In the rows, 128 means zero.
T: 4 groups of rows, each row roughly a mix of its group's hidden directions
T (100 x 10)
[[125  82 140 113 145 133  88 139 118  95]
 [109 135 120 103 127 119 167  86 121 164]
 [112 145 148 117 138 129 139  91 106 179]
 [132 139 132 152 120 147  77 157 121  95]
 [170  94 125 117 111 123 119 143 161  97]
 [126 102 170 102 138  88 131 122 157 135]
 [101 139 106 135 150 144 129 105  86 164]
 [147 137 130  85 100 132 142  85 116 149]
 [ 83 168 131 150 127 125 127 115  94 146]
 [ 95 131 116 172 155 133 113 165 135 116]
 [130 134 160  83 113  87 137 120 117 149]
 [147  97 168 120 128 113  98 153 149 104]
 [134 128 125  71 127 144  89 115 106 126]
 [171  84 119  90 133 128 137 129 138 143]
 [157 134 103 130 178 143 122 148 103 147]
 [ 92 151 110 142 143 138 129 113  84 158]
 [ 95 146  98 124 122 161 132  88 117 152]
 [140 166 123 137  91 126 153 111 152 163]
 [148 107 103 135 126 129 119 168 146  82]
 [129 128  91 115 120 131 178 104 114 158]
 [130 152 151 128 138  95 111 184 124 123]
 [146 132 120 163  94 126  91 119 135  91]
 [111 153 112 100 112 147 139  86 113 160]
 [153 110 157 133 115  93 170 118 152 137]
 [125 156 142 131 185  98 138 149 136 130]
 [144 126 123 102 106 131 172  88 125 156]
 [139  90 130 113  93 157 135  95 102 120]
 [165 131 162 105 121  87 136 158 128 125]
 [137 138 157 109 119  73 116 154 146 139]
 [158 133 133  78 103 133 131  94 111 140]
 [104 121 122 114 112 117  69 153 147 125]
 [103 136 103  81 142 153 104 127 104 144]
 [147 133  86 145 126 147 177 125 112 144]
 [146 100 137 127 107 138 136  67 143 122]
 [145 135 111  72 128 145 107 141  95 130]
 [139 102  78 120 156 145 126 137  97 145]
 [151 113 142 136 117  92 166 156  97 118]
 [150 118 119 129 141 141  92 171 111  92]
 [128 160 121 159 109 124  99  97  91 141]
 [128  86 141 119 166 130 112 139 104  91]
 [144 153 149 164 114 127  99 127 153  90]
 [121 143 102 164 128 145  99  93  96 137]
 [128 130 164 145 144 116  86 153 149  99]
 [131 129 129 169 141 126 101 173 128  94]
 [ 92 142 155  99 138  95 119  96 138 144]
 [124 134 147 105 112  74 108 161 136 138]
 [152 137 156 132 131  76 131 160 152 130]
 [180 103 137 117 109 120 116 133 161 106]
 [161 156 132 163 116 122 159 128 163 143]
 [157 128 176  99 115 107 141 125 158 140]
 [136 122  84 124 122 141 180 117 114 151]
 [115 131  89 116 129 133 176 104 116 158]
 [113 108 152 108 158 102 164 113 155 146]
 [166 138 159 144 113  90 150 155 136 121]
 [161 126 157 113 129 100 103 168 124 104]
 [129 123 134  93 170 131 159 147 123 164]
 [102 161 121 153 129 133 116  98  88 154]
 [111 107 152  82 134 105  87 132 122 124]
 [137 144 103 136  97 147  83 146 103 109]
 [120 145 162 134 129 113  71 138 137 105]
 [113 111 165 108 135 137 154 120 178 120]
 [121 122  96 156  86 126 100 113 111 101]
 [113 114 173 113 133 113  84 138 149 109]
 [137 116  99 119 121 139 183 108 116 156]
 [172 116 147 153 103 156 110 148 116 107]
 [126 139 146 139 132 114  73 156 140  96]
 [148 149 157 155 104 118 105 127 159  94]
 [153 114 111 153  92 129  93 116 138  92]
 [100 125 131  96 127 115  70 140 142 130]
 [116 105 100 140 120 183 113 106 119 113]
 [137 142 175 120 100 101 135 141 161 110]
 [101 112  99 169 151 159 112 136 132 109]
 [182  98 138 107 108 118 120 123 155 122]
 [166 109 117 132 118 122 113 160 153  86]
 [162 128 101 136 102 151 165 116 101 145]
 [109 132  97 157 130 136  90 167 149 116]
 [150 124 154 110 138 123 176  95 103 135]
 [123 143  99 164 133 168 109 124 165 127]
 [121 100 103 145 118 178 100 117 132 107]
 [105 134 163 131 154 103  91 141 155 109]
 [118 131 162 127 134 114  73 146 143 102]
 [126  82 132 131 151 133 101 151 113  88]
 [122  99 103 154 123 165  93 140 137 101]
 [132 115 178 126 135 110  89 144 149 106]
 [131 140 162 102 120  83 154 128 143 155]
 [135 147  87 136 113 147 164 107 101 151]
 [ 99 123 124 120 120 140 144  69 141 155]
 [162 152 135 153 103 120  92  97 111 136]
 [164 105 155 139 131  99 125 165 141 101]
 [125 166 108 140  84 128 147 119 143 162]
 [159 138 162 104 119  85 141 156 129 133]
 [139 135  80 139 120 150 170 123 107 144]
 [145 121 129  91 105 136 146  75 125 144]
 [102 119 104 129 151 161  80 133 118 110]
 [139 171 131 134 106 100 161 129 144 161]
 [101 112 101 135 117 145  75 151 136 114]
 [166 128  97 149 101 161 144 137 101 126]
 [118 119 166 126 140 112  83 150 151 102]
 [133 105 108 154 141 183 131 108 122 105]
 [142 123 130 150 133 133  90 173 137  91]]

the one row of each list that fits no group (the others fit one group, some only roughly)
  * J845: [126  96 112 141 150 171  98 123 122  96]
  * J690: [106  96 110 119 107 162  85 121 117 114]
  * J900: [138 147 100 181 129 154 142 138 154 127]
  * J988: [129  95 162  90 145 103 104 126 111 111]
  * J440: [ 83 116  81 139 145 152 138 136 119 118]
  * J622: [161 147 185 121 128 112 123 122 153 134]
  * J89: [133 148  92 169 127 141  95 114  99 120]
  * J114: [149 152 182 119 118 110 139 134 162 125]
  * J979: [140 139 105 167 139 173 154 106 136 123]
  * J290: [110 137  88 159 133 145 101 115  88 127]
  * J461: [ 73 113 131 101 158 120 138 118 151 139]
  * J389: [149 107 179  93 143 109 134 140 134 141]
  * J385: [193 107 139 123 120 123 105 120 145 125]
	J389
  * J244: [106 103  72 129 140 147 127 128  97 133]
  * J360: [110 110 140  81 102 121  86 115 125 136]
  * J726: [134  83 133  95 134 135 141 147 168 112]
  * J276: [155 148 100 134  74 141 126 124 107 114]
  * J459: [117 132  78 116 107 154 150 114  99 146]
  * J318: [173 152 170 129 114 108 111 116 140 139]
  * J896: [152 156 143 150 161 104 171 140 135 132]
  * J304: [129 164  97 167 109 147 149 126 149 146]
  * J872: [152 115 130 124 100 144 170  94  97 131]
  * J694: [111 124 142 114 171 107  83 149 135 114]
  * J585: [112 145 140 144 116 102 177 117 149 161]
	J276
  * J228: [132 117 116 138 108 159 176  97 101 132]
  * J564: [127 163 135 105 101 103 151 108 131 169]
  * J970: [145 145  75 134  97 147 126 136  98 127]
  * J605: [138 115 127  89 155 136 157 123 113 174]
  * J239: [ 94 101 119 106 152 149  92 127 104 109]
  * J685: [ 94 130 158  92 147  99 102 141 139 141]
  * J646: [161 156 177 121 111 104 127 115 144 140]
  * J460: [122 144 148  87  97 102 133 105 128 162]
  * J659: [100 102  94 118 149 154 103 138  94 130]
  * J306: [ 95 103 101 122 145 166 103  98 126 123]
  * J813: [100 118 131  84 129 127 128  84 139 157]
  * J66: [135 138 100 160 112 155 174 116 107 132]
	J659
  * J920: [119 103 112 109 139 129 184 111 129 157]
  * J815: [160 143 130 163 145 132 182 120 134 129]
  * J734: [ 94 113 106 110 113 164  87 113 116 125]
  * J830: [ 74 146 138 123 155 133 131 100 100 131]
  * J821: [141 156 150 116 108  79 154 140 133 151]
  * J138: [163 138 163 112 111 114 127  93 137 161]
  * J476: [108 119 170 120 159  98 118 130 165 125]
  * J3: [109 128 154  78 138  96 130 122 140 158]
  * J527: [153 151 146 123 108  93 171 145 125 148]
  * J536: [105 114 172 117 165 102 117 130 157 121]
  * J155: [151 144  91 154 109 165 143 116 102 121]
	J830
  * J972: [151 150  87 153 117 148 162 122 105 140]
  * J767: [132 121 182 128 138  98 101 137 156 114]
  * J262: [173 108 118 140 107 131 142 161 143  95]
  * J121: [157 149 179 133 110 110 120 125 158 115]
  * J672: [136 133  98 166 104 165 161 116 121 129]
  * J748: [ 94 108 103 110 115 161  87 113 119 124]
  * J136: [149 135  81 134 104 148 159 123  99 143]
  * J132: [129 161 143 103 103  93 149 120 128 166]
  * J786: [144 138  82 141 101 163 133 134  95 129]
  * J647: [ 97 157 103 131 117 147 154  97 119 162]
  * J695: [ 73 119 142 102 157 113 117 122 148 134]
  * J544: [145 137 109 185 149 144 148 146 133 109]
	J262
  * J907: [154  97 118 119 104 123 102 148 123  81]
  * J230: [100 110  81 139 155 155 135 148 117 111]
  * J978: [125 163 121 110  94 127 154 100 118 165]
  * J104: [112  97 107 138 149 164  90 121 130 101]
  * J802: [101 105  78 131 148 155 130 135 102 123]
  * J190: [140 149 179 126  98 108 122  98 141 141]
  * J112: [117 127 180 118 151  97 110 129 159 122]
  * J552: [149 156 154 129 109  88 163 142 131 147]
  * J589: [104 116 154  78 147 101 116 127 142 148]
  * J462: [132 123 107 174 164 153 136 146 127  99]
	J907
